[-22   9 -17  -1] -> <157>
[  9 -21  -1 -17] -> <135>
[ 22  49 -49 -49] -> <8>
[-57  77 -76  24] -> <214>
[  7 -21 -63 -19] -> <59>
[ -3  -4 -85  -4] -> <81>
[-61  65  35  79] -> <16>
[ 23  14  -6 -49] -> <146>
[ 64  35  79 -61] -> <23>
[ -1   9 -21 -18] -> <128>
[-28 -21  -1 -17] -> <19>
perm: [-22 -17  -1   9]  <157>
perm: [-17   9 -21  -1]  <135>
perm: [-17  -1 -21   9]  <135>
perm: [-49  22  49 -49]  <8>
perm: [-61  35  65  79]  <16>

[-78   6 -33 -42] : <8>
[  5  -5  26 -27] : <16>
[-14 -28   2  11] : <135>
[ 26  18 -27 -15] : <81>
[  6 -54  34 -10] : <7>
[-11 -25  -8   5] : <23>
[-23 -14  -5  -4] : <128>
[-79 -33   6 -42] : <59>
[ 7  2 57 87] : <19>
[-30  32  -8  -5] : <146>
[-10   6 -53  34] : <157>
perm: [-42   6 -33 -79]  <59>
perm: [-10  34 -54   6]  <7>

[-96 -58 -58 104] = <7>
[ 35 -99  22  57] = <8>
[ 22 -99  35  56] = <128>
[-100   35   22   57] = <146>
perm: [  35   22 -100   57]  <146>
perm: [104 -96 -58 -58]  <7>
perm: [104 -58 -58 -96]  <7>
perm: [  57   22   35 -100]  <146>
perm: [-99  22  35  57]  <8>
perm: [ 22  57  35 -99]  <8>
perm: [ 56  35 -99  22]  <128>

[104 -26 -51  10] : <214>
[-52  -3   8  41] : <59>
[-26 104 -51  11] : <7>
[104 -26 -51   9] : <81>
perm: [ 11 -51 104 -26]  <7>
perm: [104 -51  10 -26]  <214>
perm: [-51 -26  11 104]  <7>
perm: [-26 -51  10 104]  <214>
perm: [  9 -51 -26 104]  <81>
perm: [ 10 104 -26 -51]  <214>

[-33 -36 -33 116 -56 -16  22 -22  10   7 -63  64  55] -> <59>
[-22 -33 -56 -36  22 -15 -63  10 116  64  55   7 -33] -> <23>
[-63  55 116  10  22  64 -33 -55 -22 -15   7 -36 -33] -> <7>
perm: [-36 -33 -63  55 116  10  22  64 -33 -55 -22 -15   7]  <7>
perm: [-63 -55 -36 -33 -33 -22 -15   7  10  22  55  64 116]  <7>
perm: [-33 -22 -33 -56 -36  22 -15 -63  10 116  64  55   7]  <23>
perm: [ 10 -36 -33 -55 -22  22 -33  55 -63   7 116  64 -15]  <7>
perm: [  7 -36 -33 -63  55 116  10  22  64 -33 -55 -22 -15]  <7>
perm: [-22 -15   7 -36 -33 -63  55 116  10  22  64 -33 -55]  <7>
perm: [  7 -33 -22 -33 -56 -36  22 -15 -63  10 116  64  55]  <23>

[-22  26  -4  57 -27  15   4  34 -15  11 -34   2  -8  -7  19  -2  40  -6
   5 -26  -7  36 -25 -17  13 -15 -43  -5  59 -12  -5  31  42 -48   7  13
 -46] : <135>
[ 23   3  15  -2   6  10  51 -44  -9 -22 -10 -54  -1 -49   2  -8  27  20
   0  22  38 -20  -3  23  -5  14   0  19 -12 -22  25 -21 -33  11 -41 -31
  -5] : <7>
[-19   7   2  11  12 -49 -14  19 -38 -17 -76 -53  -5   5  -5 -20  -1  -1
 -25  12  -2 -13   4  23  20  14 -53  36   9 -23 -20 -18  17 -13  38   9
 -26] : <157>
[-45   4  -9  51  49   1 -48 -20  14 -30  -4  36 -64  55  44  19  94  -3
   1   4 -21  12  29 103   7 -17 -77  29  82   1 -27  68  90 -76 -64  63
 -91] : <8>
[ -8  34  19  27  -4  57 -18 -19   4 -26  48 -12  -8  12   9   4 -30 -34
  11 -15  -5   2 -27  -6   5   1  26  15  -2 -22  -7  40  11  -7  12  29
  33] : <146>
[-22  26  -4  57 -27  15   4  34 -15  11 -34   2  -8  -7  19  -2  40  -6
   5 -26  -7 -19  12  33  -8   1  47 -30 -12  29   9  -5  11 -18  27  12
   4] : <23>
perm: [-34 -30 -27 -26 -22 -19 -18 -15 -12  -8  -8  -7  -7  -6  -5  -4  -2   1
   2   4   4   5   9  11  11  12  12  15  19  26  27  29  33  34  40  47
  57]  <23>
perm: [-91  63 -64 -76  90  68 -27   1  82  29 -77 -17   7 103  29  12 -21   4
   1  -3  94  19  44  55 -64  36  -4 -30  14 -20 -48   1  49  51  -9   4
 -45]  <8>

